A state moves one step at a time under one of 7 hidden systems, and each row is a state written as 18 numbers. Each run below is a few steps of one system.
seq 1, z_801, 10 rows:
[[ 35  -9   1  -4 -10  35 -14 -26   0  -3 -29  19   9 -21 -46  -7  35 -23]
 [ 20  15 -28 -22  18   5  35 -41   1  30   3 -16   0   9  -7  45  -7 -23]
 [-11  33 -13  20  -9 -42   5 -17   0  17  38   3  12  -5  34 -16 -30 -23]
 [ -8  -9  25  47 -17  -3 -22  19 -45 -23  -8 -11  -3  23  36 -11   2 -19]
 [-27  -9  10 -22  -4  29   5  39 -37   9 -13  27 -45   7 -14   4   6  13]
 [-42 -16 -30 -34 -14   4 -23  -1  46   0 -17   3  -3  -2 -33   5  -7  10]
 [ 14  -4  11  26  13  -4 -11 -40  26  -5 -10   2  38   5  -9  25 -12  51]
 [ 54  54  39  -4   4  -9  -4 -10  -3  13  -9  22   8  -1   1 -12  18  -3]
 [ 21  -4 -23 -20  37   6  -3  14  -6  26  -7 -15  -4  21  30  -6  15 -55]
 [-21 -45 -29  11  12 -13   3   5 -33  27  42  12  12 -19   2  -5 -14 -13]]
seq 2, z_701 (10 x 18):
[[ -6  34  -4 -34 -29  19 -18 -28  11   3 -30  15   2  17 -42  23  -7 -12]
 [ 12  19  -3   9  34   8 -16 -41  27  27 -22  23  15  35  14  16 -16  16]
 [ 23  21  17  22 -11 -15 -25  11 -14  54 -15  20  27   8  12 -19   1 -24]
 [  7 -11   3  -2   5  18  -7  17 -58  27 -14 -19  12  41   4  34  -7 -27]
 [-25 -10  -8 -21  21 -17  -9 -13 -51  14  36  40 -15  17   1  14 -20  -5]
 [-28 -22  14  -2 -33 -39 -50 -24 -20 -19 -11  13  -5  16 -12  17  11  -5]
 [  7  -7  40  -8   8 -23  -3   3  -1  11 -24   7 -16  13  -3  36  19  57]
 [ 14  17  11 -63   8 -32 -20  37  17  27  -1   5  13  -1 -18  -4  10  14]
 [ 22 -44 -11 -15  42   7 -40   8   8  -6  -9 -11  37  16  -8   0  13  -1]
 [ 45 -30  10  12  29 -14   4 -15 -31  11  28  19  15 -31  -6  -7  28  -4]]
seq 3, z_43:
[[  9  -1  27  24   8  40  19  22 -31   0   9  33   0 -18 -16 -11  -5  46]
 [ 15  12  -2 -34 -28  -2 -17 -21 -13 -33 -11 -11  -9   1 -26   4  29 -52]
 [-23  -7 -29   1  37  -5  28 -28  33  11   6  -8 -19  13  32  28 -17  16]
 [  4   7  19  27 -25 -28  -6  30   4  19  18  21  16 -41   4 -46   2   6]
 [ 17  -2  21   2 -13  20 -14  16 -19 -16 -42 -43  16  35  -4  31  11  -2]
 [-16  12 -26 -31  31  45  25  -4  -7   1  18  37 -34  -2 -11  -6 -15  -1]
 [ -6 -27 -19  13 -21 -41 -27 -29  27 -19  14 -13  17 -28   1 -20  18 -31]
 [ 12   9  29  37   2   2  28  -7  -2  25 -20 -10   2  11  12  37  -8  51]
 [ 10  52   8 -35 -17  11  -3  35 -25  11   8  21  -5   2 -10 -29  -7 -31]
 [-15 -39 -28   0  29   8 -27  -9  17 -33 -11 -34   7  28  23   6   1 -22]]
seq 4, z_521:
[[-12  25 -33  16  -2   5 -13 -13  17  16   2  -8  21  19  29 -18 -30 -51]
 [-11 -28   3  55  12  40 -12   4 -42  12 -12  19   3  17  22  -7 -13  -9]
 [-22   7   7  -3 -44  22  -4  -2 -39  18 -20  33 -33  -5 -33   6   7 -21]
 [-43  -1 -23 -35 -12   1 -30 -14  16  10 -22   3   0  35 -21  33 -22   1]
 [-11   6  13  14  15 -12 -40  -9  12  19   1  48  26  11   2 -13 -25  37]
 [ 41  25  41   7 -13   0 -35  10 -24  19 -31  13  24  18 -10  -5  17 -12]
 [ 23  -2 -13 -43  28   3   7   3 -28  54  -2  -1   0  23 -10  35   6 -22]
 [-13 -36 -31 -12   5 -35 -25 -11 -11  24  35  14  22 -15  -8 -11  -4 -31]
 [ -1 -36  25  32 -16 -29 -30 -16 -46 -22   7  -9  23  14   0  25   1   9]
 [ -5  25  35 -27  -9 -37   9  13 -41   5  14  15 -34  13   5  23   0  19]]
seq 5, z_143 (10 x 18):
[[ 23 -24   2  33   3  11  -5  10  37 -15 -24 -15   5 -31  13 -40  39 -13]
 [ 28  -9   1  26  -1  38  54   3 -13  22 -11 -22  -1 -26 -14  21  10   9]
 [-11  38 -27 -16 -25  15  33   1  -2 -22  28 -29   2 -16  -8  -5 -25 -30]
 [-19  -2  -3  38   3  13  -7 -27  17 -68   4 -14  -8   8  29 -11  -9   1]
 [ -7  22  26  37 -22  13  22  -3  14  11 -35  22 -45 -13  19 -12  18  15]
 [ -7  20 -18 -13 -19  27  15  30  27  34 -44 -38  -4  14   1  13  -5 -19]
 [-19   3 -33  11  24  56   5  -5  13  -1   7   9  20  12  -3  -6 -45   7]
 [ -1  16   2  21 -27  27 -25 -49  -2 -22 -14  40  -2  -7 -22 -19   4 -27]
 [ 12  16   9  14  -2   1   5 -41 -14  16 -34  -9 -23  36  20  41  14 -28]
 [-28  22 -18   7   5  -6   8  19 -11  47   9   9 -13  21  40  -7 -33 -22]]
seq 6, z_521 (10 x 18):
[[-16   1  -2   5 -25   9 -27  23 -34 -25  26  -5  46   2 -18 -14 -36  -7]
 [  1  -4  23 -19  29  21 -25 -16 -40 -40  -6  31 -27  34   0  14   9   7]
 [ -6   4   6 -23  -6 -34  -9 -21  29  31 -25  29 -42  -9   3   0  34  -9]
 [  2  -8  -6  13 -15 -28  -7  16  33  41 -16 -39  45   1   1  16 -14  15]
 [ 23  10  15   2  16  13   4  30 -44  -2  40  10  40  -6 -12  -8 -28  21]
 [ 17  -2   4 -36  11   5 -22  -9 -36 -40   6   9 -19  10  -7 -10  31 -45]
 [-11 -39 -14  -4  20 -30   5 -36  21  19 -14  -3 -32   1  15  33  29  -2]
 [-15   4   7  29 -40 -47   9  12  17  25  18 -15  23 -31   3  -2 -18  20]
 [  8  20  23  -5  -2  12  -6  46 -33 -36  12 -31  27  22   5   1 -23  19]
 [  8  -4   4 -44  47  20   2  12 -14 -20   8  31 -42  -1   0 -16  25   0]]
seq 7, z_540:
[[  3 -10 -14 -65  14 -13  -1  41   1  18  -3 -36   4  12 -13  23   9  -7]
 [  9 -34  -5 -14  42 -23 -12  11  -2 -16  45   1  36 -13  -5  -4  -5  30]
 [ 40 -10  36   1 -17 -28 -17 -19 -13 -25   2   1  17 -27 -25   1  40   6]
 [ 30   2   6 -26   7  -7  41   4 -17  -5  -1 -44 -22  -1   6  36  26 -12]
 [ -5 -10 -12 -10  15 -41  20  37   7  -4  44 -32   7 -25  30 -21  -3  -6]
 [  1 -38  20  29 -20 -14 -26  19  -6 -50   3 -25  24 -19  -3 -17  15  17]
 [ 12   8  20  -3 -16  22  39   3  -2 -42  -5 -13 -29 -30 -22   8  23  26]
 [-10  24 -27 -30  -6 -23  27  -4  50 -23  14 -41 -11 -18  12  -2  -2 -16]
 [ -1 -20  -4  52  16  -8   1  -7  32 -31   6 -31  24  -7  39 -14  -6  18]
 [ 25  18  29  47 -26  27  19  11   7 -13 -20   0  -2 -34   1 -33  19   6]]
seq 8, z_519, 10 rows:
[[-14 -34 -29   9  20   8  32 -33 -14  30  11  20 -39 -19   5  13  14 -18]
 [-18   7   1  11 -59 -52  -8   3   1   9  14 -16  17 -26  -7  -8  -7 -16]
 [-18   3  18   8   3  10 -16  32 -26 -30  -3 -27  14  43  17  22 -29  32]
 [  2  28  16  -5  25  30   2   0  18 -24  -6  46 -38  -6  13 -38  11  15]
 [  7 -28 -21 -12  -6   6  -9 -20  47  23 -46 -12  -2 -12 -21  11  35 -23]
 [  2  -4 -11   1   3 -11  35   3 -10  49  25  -5  24 -18 -16  30 -26  29]
 [ 27  41  22   0 -16 -10 -19   1 -27 -35  26  -3  41   7  -4 -19 -14 -17]
 [  1 -19  -5  10  40  28  -5 -19 -22 -26 -15  -5 -26  37  33  13  15 -23]
 [-22  -5 -10  15 -13 -18  18  -4  16  33  -1  28 -44 -37  14 -26  21 -16]
 [-23 -18  -1  -6 -47 -19 -27  32   5  15 -18 -33  31   3 -24  12  -8   4]]
seq 9, z_43 (10 x 18):
[[  2 -22 -21  -7   9  11  41  21  12 -21  13 -60   5 -19   1  19   0  10]
 [  6  17   4  10  -9  10  49   7   3 -39  34  -9 -12 -49  -4 -23   2  16]
 [ 12  23   7  11 -27  -3  29  -3  26 -40 -16 -48 -20 -17  15  -4  23 -19]
 [-14  23 -16  11   0  31  51  23  37  13 -15 -23 -30 -15  24 -10  -7   4]
 [ -9   1 -19  21 -32  28   9  30  26 -11  -7 -23  15 -35  -7 -42  -3 -20]
 [  1   1  -6  40 -17  56  19 -17  15 -32 -28 -27   8  -4 -10   9  -4   5]
 [  0  44 -16  16 -19  41  28 -34  17  -1  -9  24 -18 -20 -11 -19  -9 -22]
 [ -9  21 -20  38 -25   5  -7 -27  34   7 -23 -19  12   8  23 -13 -10 -43]
 [-11  11  -2  59  -4  45   1   2   3  30 -25  19   9  11  18 -12 -26   5]
 [-12   7  -4  18 -35  40 -34  -7 -20   3 -25  24   9  10 -21 -18  -6 -39]]
seq 10, z_143 (10 x 18):
[[ 23  -5  -6 -31 -12 -17   1  15  37  28 -32 -42  15  -7 -18  20  26  -9]
 [ 20   3 -15   5  46  11  25   2   5  10  37  -5  38  -4   5   6 -34  28]
 [ 18  11  10  10 -20  -1 -18  -7  -9 -38  22  19  16 -34 -14 -48  13 -29]
 [ 25 -22  17  16  12   1  19 -22 -22 -27 -18 -32 -21   7  16  29  38 -10]
 [-21  20 -12  -6  -5 -17  52  26   0  32  27  -7 -34 -27  22  -5 -13   1]
 [-30 -19 -10  13 -29  -2 -25  31  26 -33  -7 -37  30  -5  -1 -16 -14   5]
 [ 10   9  29  15  15  43  10  -9  -1 -26 -14  26 -11  -1 -16   8   1  59]
 [ 15  43 -11 -41 -12   1  14 -12  39  12 -20   3 -25 -15 -13 -10  24 -31]
 [ 10 -16 -31  29  33   3   9 -25  34  13  -4 -35  29  12  33  10 -12 -11]
 [  7  21  15  52 -21  20  11   3 -31  13  16  31  15 -22   1 -32 -18  -4]]
seq 11, z_801:
[[  5 -14 -26  27 -12  14  15  -7  -3  38 -10 -39  37   4  -2  27 -19 -20]
 [ -4  43   9  14 -14  14   3  -6 -44  -9  35  23  19   5  -6  -6 -44   0]
 [-23  14   4   3  -8  12 -29 -25 -16 -39 -19  18 -37  32  19  -7   8 -39]
 [-31 -27  -4  13  10   4   9  -5   3  48 -29  20 -39   9  14  24   4  20]
 [-14   6   2  -1 -40 -12 -24  26  20  44 -19   2  33 -10 -29  -6 -16  12]
 [ 18  12   9  -3  19  29 -32  -6 -14 -23  -9  -5  44  43 -12  16 -22  13]
 [ 18  15   5 -22  38   2 -12 -37 -15   6  11  62 -23   6  -1  -9  11  -8]
 [  1 -26 -15  -5  -8 -42 -17 -24  10  37 -19 -11 -10   2  11  14  30 -45]
 [ -2 -11   9   5  -2 -28   9  29 -34  44  20 -21  29  12   7  28 -25  18]
 [-12  20  19 -27 -15 -15 -40  30 -30 -39  23  14  14  13  -8 -24 -16  -1]]
seq 12, z_701 (10 x 18):
[[ -4  10  -2  54 -28   0  38 -14  -6   1  27   2  -7 -45  10 -22  -8 -13]
 [-20  37   2  12 -42  16  26   8  -4 -39  -7 -38 -13   6   9   8 -18  -9]
 [-37  30 -10   0  16  32  20   5  25 -14  -2  23 -41   9  22 -17 -23  20]
 [-29   6 -17  14 -35  29 -14  -1  36  16 -34  26 -13 -18 -18 -30   3 -17]
 [  9  12  -8  27  -9  52  21 -22   9  25 -34  -2  14   4 -23  26 -16  14]
 [ 17  64  -3  -2   2  13  10 -20  -5  23  15  27  20   9  -1  -6 -36 -11]
 [ -5  20  -4  23  -3  16 -32 -19 -13  -1 -23   2   4  44  30  -6 -14 -50]
 [-16  -5   6  34   3  12  10  -2 -36  52 -15  30 -30  18  26  12  -4  -6]
 [-36  10  -4 -18 -46 -12 -12   8 -34  33  -2  10  -1  14 -26  26 -22 -12]
 [-24  -1  11 -10   9   9 -36 -16 -12 -13 -12  22   8  44 -13  32 -28  36]]
seq 13, z_540:
[[ -9  33 -12 -23   4 -26  -2   8  41  52   1  14  16   3   2   0 -28  18]
 [ 25   3  14  13  27  17 -49  -6  -5  -6 -18   6  48  41   5  -1 -11   5]
 [ 35   2  10  -2  28  32   7 -14 -31  18  -3  47 -21 -12 -13 -13  30 -18]
 [ -9 -17 -32 -30 -16 -20  -7 -10 -13  42   0  -8  -4  -1 -13  19   8 -59]
 [-20 -24   1  15   9 -21  -2   4 -43  17  31  -2  22  17   9  30 -34  26]
 [  8  27  50 -12 -20 -31 -29  20 -31 -11   6  31  -3   1  -9 -13   8  22]
 [ -1 -13   5 -53  22   6 -17  10  -1 -21 -28  -9 -31  28  -4  23  29  -2]
 [  1 -32 -22 -27  43 -21  18   9  34  31  20   5  -2 -28  -3  -1  11  27]
 [ 33 -11  12   9 -16 -29 -25  -2  11   9  -2 -26  64 -12 -24   6   6   9]
 [ 49  15  24  -1  20  23  26  -3 -48 -28  14 -14   8   5  -4  17   9   1]]
seq 14, z_519:
[[-26  28 -16  15 -45  17  -7 -44 -11 -19   2  10   5   4 -21   8 -28 -24]
 [-26  25  -7  38  -4   9  -2 -37  16  -7 -16  -3   1  37  28  18 -33   3]
 [ -1  38  16  38  -6  17  -4   4  22  38 -35  26  -5  14  28 -21 -10   4]
 [  0   9  -7  -3  -7  37 -25  13  -1  52 -45  22  15  21 -20  -1  -6 -18]
 [-11  -1 -19 -10  12  19 -21 -30 -18  34   8  49  20  13 -31  10 -29  -2]
 [  8  13  11  13  -7 -29 -37 -59 -12   1   6  30  22  19  -4  14  -8 -11]
 [  5  15  25  11   9 -32 -15 -19 -23  30 -14   9 -12  45  38  26  -3  -7]
 [ -9  18  11 -16  13 -26 -27  34  -4  45 -10  32 -15  20  27 -22   2 -11]
 [-11 -41   0 -27  13 -10 -57  23  -6  22 -14  28  14  14 -19  -8  12   4]
 [  0 -23  18 -28  15 -22 -22 -22 -22   5  12  41  -3  -3 -34  24  11  38]]

Name the system that made each run.
seq 15:
[[  6  27 -17 -66  18   4   3  -1  11 -41  17 -16 -11  10  -7  -1   2 -23]
 [ -1 -45 -18  17  37 -29  -5 -36  27 -17  21  -3   0 -16  25  -4  15   1]]

z_540
seq 16 (2 x 18):
[[-15 -18 -11 -18  12 -19   9  24 -56  -5  46 -15  -4   6  15   9 -13 -22]
 [-35 -46   3 -12  -5 -31 -26  11 -21 -39  17   5 -27  -7   4  -9  20  -1]]

z_521
seq 17, 2 rows:
[[-21  24   8  39 -15  -3  28 -11  32  31 -18   7 -11  -3  17  13 -20  39]
 [  2  53  10   5 -12  24 -16  27  24   9 -31  -3  18  27  15 -20 -23  -2]]

z_540
seq 18, 2 rows:
[[  3  20 -18 -23  19 -16  33  13  24   7   3 -29 -34  -4  42  -8  15 -37]
 [-18 -36 -15  28   0  -1  21  51  15  15   8 -30   3 -28  22 -23  -2   7]]

z_43
seq 19:
[[ 41  25   6 -23  10  19   5  10 -45 -23  14 -23  14  14   0   0   6 -41]
 [-11 -36 -32 -19  41  -1  11 -24 -10   3  15   8 -38   0  21   7  20 -30]]

z_521
seq 20 (2 x 18):
[[  4 -10 -11 -51  16 -47 -35  13  25  34   3   8  20   2 -10  -3   9  -6]
 [ 23 -35  18  -9  37 -28 -23   8 -26  10  21  10  31   3  -6  14   9  33]]

z_519
seq 21:
[[-17   3  11   1  -6 -48  14  -9 -20  27  15 -12  -5  21  18  47 -19  22]
 [-18  30  31  -6 -21 -38 -35  46  -1  -9   2   5   6  15  20 -24 -13  15]]

z_801
seq 22 (2 x 18):
[[ 12  18  -5 -41 -21  -1   1 -31 -15 -19   3  14 -29 -15 -31   3  29 -42]
 [-22 -17 -27   0  18 -28  -3 -39  37   3  -7 -24   0  23  26  34  -8  -3]]

z_521
seq 23 (2 x 18):
[[ -6 -19  -5 -36  30 -26   8   3   4 -11  31  28 -41 -28   7 -21  28   0]
 [-12 -44 -14  -1 -26 -31 -13  -2  35 -17 -12 -36   7 -29 -17   6  28  -5]]

z_701
seq 24:
[[ 15 -44   6  11  25  -6  -2  12  12  45  -5  28   9 -31 -13  -8  24  34]
 [ 33  10   6 -27 -26   4  -9  10  -9  22 -13 -21  41  -7 -47  20   6  -8]]

z_540
seq 25:
[[-19  -3   2  37   4  24  -2 -14 -37  17   9  24  21  20  -4  21 -43  27]
 [  1  51  23   8 -24   5 -27 -33  -8 -15 -15  39 -12  16   0 -15  -3 -20]]

z_519
seq 26:
[[-20  13 -10  -9 -31 -15 -15  -8  45 -56   6 -22  11 -18 -10 -19  -7   0]
 [ 17  13  24  29  38  22  14  -8  19 -28 -13  -5  -4  16  29   6  -4  48]]

z_521
seq 27, 2 rows:
[[-15 -25 -23   8  38  32  15 -18  23 -48  15   8 -24 -18  13 -20   7   8]
 [  1   7  12  42 -28  10  19 -31  34 -28 -25   0 -24 -32   4 -15  25   4]]

z_521
seq 28, 2 rows:
[[ 17 -10 -20 -46  36 -13 -22  10   5  40   7  26   7  -3  -7 -17  17 -27]
 [  9 -52  -5  -6  14 -34 -30 -14 -27  12  26  12  30 -10 -17  10  14  -4]]

z_519
seq 29 (2 x 18):
[[  6 -29  -5   2  24  29  41  25 -13  37  -7 -17  -5  -5  -8  30   1  30]
 [-13  10 -21 -25 -29  -5   1  -1   3 -22  36  14   8 -42 -35 -28  -5 -17]]

z_521
seq 30 (2 x 18):
[[-24 -19 -12   4  23   4   2 -28  44 -35 -21 -13 -35  11  25  13  14  10]
 [ 13  -1  19  35  -7 -13  26   8  32  42 -11  11   0 -40   2 -11  13  40]]

z_801
seq 31, 2 rows:
[[-29   2  11  31 -40 -11 -29  35  22   8 -36 -22  13  15  18 -15 -10   3]
 [-10   9  10   7  14  68   6  23  -3 -20 -17  19  -9   7 -14  -9 -16  40]]

z_540
seq 32, 2 rows:
[[ -9  -6  36  27 -22   6 -12  46  -3   6 -34  15 -24 -11  12 -29  24  18]
 [  3   3  -2 -42 -12  30  12  34  17  21 -33 -16  -2  -5 -41  22  10  18]]

z_521
seq 33:
[[ 12  47   7 -23 -13  25  25 -12 -20   6 -17 -17 -12  28 -11  44 -14  -6]
 [-28  11 -39 -24  31  -3  -7   1  20  21  21  25 -11  11  24 -23 -25 -26]]

z_521
seq 34, 2 rows:
[[-46 -15 -15  24 -11  24 -31 -21  34 -15 -19  33  -7  -1  -8 -20 -13  12]
 [  4   8  10  18 -26   9 -28 -33  34  20 -42  25  18  -5 -33   4   6  14]]

z_43
seq 35 (2 x 18):
[[-14   3   0  -6  -1 -16 -24   9  40 -12   9  -5  45  -4 -15  -1 -29  50]
 [ 47  27  37  -6  16  10 -22  -9  10 -19 -10  28  21  -2 -18 -16  17  28]]

z_143
seq 36 (2 x 18):
[[-27 -47 -21  -2   4 -18  25  29 -13  41  14 -13 -21 -18  10  15   6   0]
 [-33 -13  -4  -7 -36 -16 -12  25  -2 -12  21 -15  31 -17 -31   6 -27  28]]

z_143
